Each row is where one point has got to under a steady rotation. How many steps took it there?
The counts run from 0 to 799.
[  2.8   2.4   0.3  -8.3  -9.5  33.2   0.4  -7.8  -4.1 -12.2 -34.9 -18.6
   1.0   2.9  -0.7   2.2  -0.6  -5.8   0.1  18.4   5.8  16.3 -28.2 -25.3
  25.3  30.4  -6.1  -7.2  10.1  31.7 -44.4  -4.7  15.8   9.4 -14.7  -4.1
  -6.5  -7.5  -1.7 -14.0   1.1   3.2  -8.3  18.8  15.1]  351
[  8.5 -11.2   6.1  -7.8  11.1 -13.0   7.2  20.1  12.3  -7.6  -4.4  16.7
  -2.3   3.2   4.8  -6.4   1.6  -6.2 -12.8  20.7  22.3 -13.9  -0.8 -27.4
  40.9  21.8 -15.5 -13.4 -16.4  19.8 -11.7  16.7  13.2 -22.5 -13.6   0.0
  12.9  -0.7 -26.5 -25.9  -1.3   4.9 -19.7 -18.6  20.3]  180
[-25.7   2.7 -35.0 -20.8  -8.2  -7.8  -3.5  12.5 -28.9  -9.5 -12.0  -4.1
  -9.2   2.3 -32.8  -3.2  13.9  22.9   6.0  -6.4   3.7  11.7   6.0 -29.7
  -5.6  27.7  16.7 -17.3   8.4  15.0 -16.4  10.3  28.8  -6.0   7.5   6.5
   6.0   0.2 -20.2 -11.2 -20.5   2.9 -11.5  13.8   3.4]  136
[  5.4   7.1 -13.1  -6.7 -22.2 -17.7   4.5 -16.1  19.7 -14.5 -28.4  -5.1
  12.3  15.6   0.0  10.5 -23.4 -33.7  -4.9  17.7  14.4  -1.6 -33.1 -14.0
  11.3  34.2   5.8  -7.3 -13.2  -1.0 -11.7 -22.9   9.2   8.1   9.0   3.3
   9.0  14.5  -6.6  -4.2  -4.5  12.5   0.1  30.8   4.6]  792
[ -7.7 -18.3  -5.8  -5.1  -6.8  -8.0   1.7   3.5  29.8  -9.3   1.6  11.0
 -11.2  -1.5 -23.8 -19.0  -1.9  -0.6   5.2  17.4  22.5  35.1  -5.5 -29.2
   9.8  19.8  -2.0   6.8  34.9   2.2  16.5  -9.5  -9.6  -2.2  -4.5  12.6
   9.3   7.3 -15.0 -26.4 -11.9  13.9  -5.6  38.1   7.5]  107
[  1.5  25.9 -23.2 -29.7  -4.0  18.5  -8.4   6.4  -2.9 -16.3 -40.9 -10.6
   9.5  22.2   5.8   2.2 -13.8 -21.2  -8.8  18.0   5.5  -7.6 -14.3 -27.0
  14.0  22.1   2.7  -5.9  -7.8  -6.2 -16.6  -6.3  18.8   6.3  -8.9   1.3
   7.9   5.7 -14.3  -3.8   7.5   0.1 -28.6  20.3   8.0]  348
[ 22.4   6.7   1.8  -0.4 -21.6   0.7  -2.4 -10.4  -4.9  18.1  -2.6   7.4
  -7.9 -25.0  23.9  22.3 -16.3 -20.1  15.0  21.1   8.0  -1.3  -4.0  -9.4
  22.8  34.5   8.5 -26.1 -15.5  17.3  -6.3 -16.9 -10.2  -7.2 -10.9 -17.0
  13.0  12.0 -23.1 -32.0 -11.0  -7.4 -11.4   7.2   7.0]  519
[ 12.7 -19.5  -7.7 -25.7 -11.3   6.0 -15.2  -8.0 -13.7  17.8   6.3  -6.0
   2.5  -4.5  -8.1  -5.2   0.7  -6.5  16.1  -5.3  21.0  13.6 -23.0 -25.2
  23.3  16.4  29.1  -0.8  -0.6  20.7  -2.3   9.9  27.0   9.3  15.3 -28.2
   1.5  -7.3  -2.4 -42.7 -21.1  24.1   8.5  -5.9  -3.9]  720
[  4.8   2.2 -19.8   5.5 -19.0 -11.5  20.2 -14.1 -26.0  11.3 -17.9   0.6
  10.1  -5.5  -7.3  11.4 -17.7 -17.5  -8.1  10.6  26.2 -15.4  -5.1   1.0
  31.3  19.0  13.8 -30.9   0.2  -0.2 -20.0 -23.4   7.5  -3.0 -12.3  16.4
  10.9  39.9 -13.8  10.8 -11.7  -0.5  16.5  14.0   9.5]  640
[-20.6   2.8 -23.4 -10.4 -10.9  -6.7  -3.1  23.9   2.4   1.0   9.1  -5.1
  -4.7  -4.9  -4.0   0.7  17.6  12.2   5.2   8.6  19.1   7.9  25.1  -2.0
   8.2  48.5  20.9   9.8  29.1  -9.7   7.4  -9.1  13.7   4.6 -13.0   1.2
   9.8   8.5 -21.2 -22.4 -14.8   8.4 -13.7  36.6  -9.8]  261
[ 19.0  -6.2  -6.7  -9.0  -4.1   0.6  11.5  12.4   1.3  20.0  19.3  29.8
 -17.8  -6.1  14.3  -5.1 -20.5 -16.8  15.5   4.4  10.6  -5.5  -5.1  -7.0
  28.7  21.7   7.9  -7.2 -13.3  13.4   6.4 -25.5 -13.2 -14.3  -7.7 -11.2
  -9.0  30.9 -21.5 -31.0  -8.7   5.4  -0.1  19.5  19.4]  527
[  5.8  17.1 -13.6 -13.3   8.5  31.3   5.7  12.7  -8.5   9.2 -22.4  -0.5
   1.8  16.8   0.8 -32.1  -1.6 -21.8  -7.9  34.4   9.0  -4.5 -11.5 -14.5
  25.6   6.2   1.2   3.7  17.9  12.9 -24.6 -13.6  11.4  -6.6  -6.4   8.6
  12.4  23.3 -25.4 -10.5   6.8  21.2 -13.2  20.7  -3.7]  339
[ 20.9  24.7 -10.0  -9.8 -14.9  11.1   2.7 -17.8  14.8   9.9  -8.1  -1.5
  -0.7 -12.0  -3.5   0.6 -22.9 -23.1  22.2   8.5  13.8  16.4 -13.5 -10.4
  23.7  36.2  14.3  19.7  20.0  -1.6   7.0 -21.9   2.5  15.9  -4.1  -7.0
  15.8   5.4   2.0 -32.2  11.2   4.3 -17.1  29.5  -5.1]  235
[ -9.7  -5.5  -7.8   1.6 -26.5  -9.3   3.1 -17.9  12.5 -15.7 -11.2  12.3
   1.6   7.8 -14.7  -1.9 -19.4 -15.4   0.7   2.6 -12.3   7.4 -38.4 -26.2
  -0.6  37.1  -5.7 -19.1   1.4  42.2 -13.6 -18.6   1.3  15.6  -1.1   2.9
   0.5   1.9  -6.6 -26.7  -9.2   4.4   4.6  22.7  -5.7]  798
[  2.1   4.7 -15.3   0.6 -30.0 -17.5   3.0 -13.4  19.7  -6.6 -26.4 -12.3
  12.4  13.4  -9.5   4.1 -16.9 -26.4  -1.6  17.3  11.9   2.1 -29.2  -3.8
   5.3  35.2   4.6  -7.5  -1.0   2.0 -12.5 -20.5   2.5  10.6   3.9  14.1
   9.2  19.8 -13.0  -9.5  -9.0  12.6   8.3  42.9   5.4]  791
[  1.8   9.3 -18.1  -8.6 -26.2  -3.2  -7.5 -13.7 -10.2  17.2 -12.6 -16.9
   6.0 -16.9  -0.6  -1.2 -13.9  -3.1   2.5  -1.9  -2.1  -5.5 -25.7 -11.9
   0.6  26.4  21.2 -13.6  20.1  13.5 -20.8 -24.7  17.3  17.3  -0.3  16.0
 -13.1  11.6 -13.7 -41.8 -24.0  -5.7  -7.7  28.5  -1.3]  364
[ 12.0  -9.7  -8.3 -20.9  -8.6   7.1  -2.3  -3.8 -23.4  13.4   4.5 -12.7
  -3.5 -13.1  -8.6   4.9   3.5  -5.9  22.4   3.2  28.6  12.1 -24.6 -19.2
  25.8  25.3  30.0  10.7  -2.4  10.6 -11.3  -0.2  20.9   7.5  18.4 -28.5
   6.6  -6.0   4.4 -40.9 -14.6  22.6  12.9  -4.6   4.6]  719
[  2.0  -6.4 -25.0  -8.8 -25.2  18.0 -12.9   1.0 -20.7   1.2   3.5 -22.6
  -3.0   0.8 -13.3  -0.1  15.0   9.9  25.4  -6.4  14.0  24.0 -23.6 -16.7
  14.6  42.4  19.0   0.7  -0.6  22.2  -8.1   6.2  22.3  19.2  -3.3 -12.2
 -14.0 -11.0  -6.2 -19.5 -14.7   6.9   6.8  26.9  19.8]  713
[  6.3   3.3   0.6  -9.6 -17.3 -14.1  19.0   5.3  17.8  -9.9  -0.7  41.6
 -15.9 -17.2 -12.9  -0.4 -24.2 -11.8  19.9  21.5 -14.4  16.7  -5.8 -20.0
  14.7  28.9 -11.2 -13.1   6.9  22.3   4.5  13.1   0.6  -3.8   4.5 -10.2
  30.8   4.4 -13.5 -23.3  -1.0  17.6 -14.4  23.7  -0.4]  95
[-13.8  -2.6 -12.7 -18.5  -1.8  -1.9   3.5  16.2 -21.6   5.8 -31.3  -2.3
   1.1  14.8   5.0  -1.6 -20.7  -7.0  -0.6  15.5  13.7 -25.2   9.5 -20.0
  31.3  11.7  24.7 -13.3   5.9  -0.2 -25.6 -21.7  41.3  -8.1  16.0   8.7
   3.6  24.2 -13.6 -16.9  -0.8   9.8  -1.7   8.7  -2.8]  490
[  1.9  -6.9   7.6   0.6  -7.1  20.2  -4.8  -6.5  13.9   2.0   3.0  13.2
 -24.2  -7.1 -14.6   1.5  -9.6 -11.9  14.4  16.8   1.3  30.2 -29.0 -37.4
   7.1  22.3 -12.0 -13.6  13.6  32.8   0.3 -24.0 -22.3   2.7 -15.4   1.5
   2.7  -1.1 -14.5 -27.8 -12.5  -5.9 -12.4  13.1   4.0]  674
[ 24.6 -19.2  -7.3  -0.5 -29.7  -8.9 -22.7 -21.4  -0.2  14.6  -2.9  -7.6
   9.4  -7.8   4.3   3.3 -20.7 -15.7   2.3   8.0   8.7   3.5  -3.7 -26.2
  22.5  15.3   0.7 -37.1   3.9  17.9  11.3  -3.1   6.1   5.0 -16.7   3.6
 -13.3   5.8 -27.0 -34.0 -15.3  -8.8  -4.0  17.7  15.4]  514
[-17.5  -1.0 -13.3 -32.1 -23.3 -12.3  14.1  17.1  -3.1 -21.1 -10.3  -8.6
  11.0  27.9 -33.4 -12.4 -13.0 -15.6  -7.1  15.1  11.0  -9.4 -27.6  -4.1
  15.4  15.6 -18.3 -12.5   2.0  11.7 -20.0  -2.5  -1.1  -6.5 -30.1  26.8
   8.0   8.8  -8.1  -5.7  -3.5  11.4   5.3  20.7  12.9]  780
[ -2.7   1.1 -26.1 -30.9  -2.6   9.7   2.7   7.7 -37.4  -8.8 -19.0   4.6
   3.0  15.9 -29.4  -6.7   2.7   6.1  19.3   8.9  13.4  10.7   8.6 -24.9
  26.4  14.0  12.8   0.1  -6.6  22.8 -11.1  10.3  30.0 -10.4  -1.2 -20.4
  16.7 -10.8  -8.3 -23.3  16.0  10.8  -2.4  -1.6   1.3]  142
[ 18.9  20.3 -24.9 -24.2  -8.4   1.1  28.5  -7.0  -6.7   8.7 -19.1   6.2
  13.0 -19.1  -6.4 -10.0 -18.4 -15.3 -10.9  15.4   5.3  -2.2 -24.9   3.2
  14.8  24.2  10.2  -0.1  11.5  -8.5 -26.7 -13.9   6.7  -1.9  -9.9   6.1
   6.3  30.9  -9.7  -9.1  -1.2  15.1  -3.3  36.8  12.1]  215
[ 18.1 -10.7   8.7  -8.2   1.4  -1.2  13.6   8.2   1.5  24.0  15.3  18.2
 -20.4 -40.8  -8.4  -9.3 -16.0  -2.4   9.0  21.9  14.2   9.6  -3.8 -17.1
  31.4   4.7  -1.0 -17.6  24.9   7.8  -5.2  -3.4  -2.6 -17.2 -14.3   9.2
  10.8  16.4 -14.6 -39.4 -15.5   1.3 -14.9   6.5  17.4]  531
[ 17.4  -4.4 -15.0  -2.0 -19.5   4.0 -23.6 -21.5 -17.0   4.3 -10.9 -27.2
  12.2   7.2  -8.6 -11.2  11.9  -5.6  12.6  16.9  32.3  20.7   5.3 -19.2
  27.0  15.6  21.4 -10.5   0.5  25.0   0.7  11.9  26.5  -6.9   6.0 -13.1
  17.1 -11.5 -23.3 -33.0   6.5   8.5   1.4   5.0  -4.4]  152
[  2.8  -0.8  -3.2 -31.8 -12.6  -0.4   1.6  16.6   1.2  14.2  27.2  21.0
 -21.7  -4.1  15.7   1.7  -8.4 -23.6   7.3   2.4  22.0   5.8   8.3  -2.2
  37.0  25.6  21.1 -15.0   6.0  -3.8  22.5   0.6  14.1  10.8  -6.3  -9.8
  15.6  32.3 -15.9  -1.2 -27.4  12.1 -13.6   4.2  -4.9]  405
[ -9.2   6.4 -23.9 -15.4 -20.3 -19.7 -13.5  -4.6   8.5  -1.3  17.4 -16.3
   2.3  30.9 -19.9 -10.7   3.2 -15.0  16.9 -14.6  23.9   5.6 -12.3  -5.0
   5.7  27.4  17.6  10.4 -13.5  16.7  12.4 -22.2   9.8   9.5   3.1   6.5
  13.7   2.6  -5.8 -36.5  -6.3  -1.6 -10.3   5.8 -11.8]  592
[ -3.3   2.8  -5.2  -5.1   2.5  19.2   4.2  -2.5  26.4 -16.1  -7.1   9.0
 -18.1   0.3  -1.5   5.8  12.9 -13.7   9.3  24.9  23.3  45.5   0.7 -27.3
  19.0  37.3  12.9  10.9  15.1   8.0   4.9  -4.6   0.7   6.2   5.2 -16.6
  23.2   3.7 -15.4  -0.6  -1.4  11.0 -19.1  28.3  -1.7]  113
[  4.5 -17.6 -17.4 -10.9 -24.1   4.4  -1.3  -9.9 -32.7   4.6 -12.3 -16.7
  14.9  -1.1 -17.9   5.2 -10.5   2.3   7.7   8.4  15.0  -4.9   0.0 -16.3
  23.0  15.7   2.5 -21.9   9.8  18.1 -16.5 -19.4   4.1 -11.8 -39.2   5.1
 -13.9  -2.9 -10.7 -41.7   4.5  -8.2   8.6  13.0  22.8]  505
[ -6.3   4.8 -18.0 -29.3  -8.9  -1.0  20.4  -0.5  -3.6 -14.7 -22.0  -3.1
  16.1  13.8 -23.8   1.2  -5.1 -18.6 -20.9  12.4  24.9 -10.6 -31.3  -7.8
  16.3  19.9  -7.5   0.4   2.2  -2.5 -23.0 -29.1 -12.6  -6.5 -28.7   9.6
  14.0  18.5   1.5  -3.5  -4.4  15.2   5.3  13.6   7.4]  782
[  2.2   5.5   2.8  -2.9   3.1   0.8  21.9   9.5   2.0  -1.0  17.0   4.8
 -15.0   5.5  -1.3   6.5   9.9 -14.0  -6.0   9.5  38.7  -3.9 -15.7  -8.6
  41.1  41.5  -0.2  -7.5 -20.9  22.0 -16.0  -5.6   6.9  -2.4 -17.9  -2.0
  28.0  12.5  -9.7   8.1 -18.2   1.1 -10.0 -30.8   6.4]  756
[ -7.0  -2.6 -11.2 -46.0 -21.1  -8.8   2.5  13.0  -9.6   1.5   4.3   6.4
  14.3  15.6  12.8  -8.1 -13.2 -23.2 -13.8  12.2  11.9 -20.5   7.5   9.9
  27.8  14.8   8.1 -24.1  12.1   1.5  -1.1 -14.5  10.2  -3.7 -34.5   5.9
   2.0  32.8 -20.3 -16.4 -12.8  14.1   0.9  19.3  -2.3]  63
[-13.2 -10.0  -8.9   0.4  -3.6  24.2  -0.1  12.1 -29.0   6.3 -19.4   0.9
  -5.4  18.7 -24.3  -5.8 -15.0   0.7   8.1   6.7   4.2 -14.3  -4.8 -43.1
  34.4  16.2   1.7 -12.8  14.8  36.1 -19.0  -9.2  41.8   8.2  -4.0  12.0
   6.0   3.9  -6.1  -7.1  -6.6   3.5  -1.3 -11.2  -3.2]  484
[ -5.4  -7.2   1.4 -18.8 -16.9  28.8 -15.1  -6.8  -0.9 -16.4 -22.8 -13.1
   4.3  13.0   0.9   0.1   0.1 -13.0  -5.1  16.3  -4.0  15.5 -29.9 -25.6
  14.7  25.4  -8.0 -13.8  14.9  33.2 -33.1  -7.2  11.5  17.9 -15.5  -2.8
 -13.8 -11.5  -7.9 -18.8  -8.6   3.2  -5.2  19.2   4.7]  352
[ -0.4  -0.5 -17.7 -43.7  -0.2  11.2  23.8  -1.3 -15.0  -6.9   4.9  11.2
  -9.1 -12.2 -37.7 -11.5   4.7   5.8   2.0  -6.7   5.8  27.5 -35.7 -19.2
  14.0  20.4  15.7   0.7  11.4  14.6 -25.4   6.3  16.7   7.0   7.0 -10.6
  10.8   3.7   9.7 -12.8 -16.5  21.0  -4.8   1.5  10.1]  569
[  4.6 -28.7  -7.0 -20.5 -14.0 -21.2  -2.1  -7.8 -10.2   0.0   8.4  12.3
   9.0   1.9 -29.2 -17.7   3.7  -8.5  -5.8   9.2  25.1   7.4  -3.1 -22.6
  21.1  -4.1   6.1 -18.0  -5.5  33.2  10.0  13.9   5.5 -16.1   5.8 -18.9
  12.6   6.2 -22.9 -28.1 -14.6  30.0  22.6  -4.9  -0.6]  295
[ -3.7  21.8 -31.4 -18.9 -16.5 -21.5   9.5   3.9   1.2 -10.7  -8.3 -22.1
  10.2  -1.2 -20.5  -2.6  19.0   5.4  13.0  -1.0  23.6  12.9 -12.3   2.5
  -3.6  47.3   9.9  21.3  -8.4  -2.0 -17.6  -6.0   8.1  -2.9  -2.2  -5.0
  19.9  -6.0  -9.6 -31.5   2.9   6.3 -10.4  27.4   3.6]  583
[-16.4 -13.7 -12.4   1.7 -26.3   6.9  -5.9   3.3 -21.3  -9.0  -3.8 -19.5
  15.6   6.4 -18.8   9.2  11.7  -4.0 -14.7  14.8  25.8 -13.5   0.9 -14.9
  23.9  35.5 -10.1 -21.9   6.1  22.2  -9.8  -0.1  -0.3   1.8 -49.1   5.9
  10.0   2.5 -14.9  -0.7 -22.0  -4.7  15.4   0.6   1.7]  628
[  0.5  -2.9 -14.4 -19.9   7.2  -2.1  22.9   9.2  19.6 -13.7   5.1  41.2
  -9.7  14.1 -14.8  -9.1 -16.8 -16.9  10.4   7.3   8.3  20.8  -1.4 -15.7
  23.0  23.7   1.0  12.7  -3.0   1.6  14.6 -24.1 -14.1  -9.9   0.5 -12.0
  17.2  18.2  -8.6 -19.2  15.5  13.9 -12.0  28.8   5.2]  102
[  0.7   9.1 -35.7 -48.8   1.8 -20.8  15.1   7.1  -3.6 -11.1  -9.2   5.3
   5.7   5.6 -23.5 -17.6  -1.1  -7.7  -2.9 -10.0  20.0   8.3 -22.9 -14.0
   0.9  15.0  24.9  12.6  -0.5 -15.4  -3.0  -6.0  17.2  -1.2  18.7  -1.8
   7.3  12.1  -5.5 -21.5  -6.8  25.2  -9.1  23.9   9.2]  574
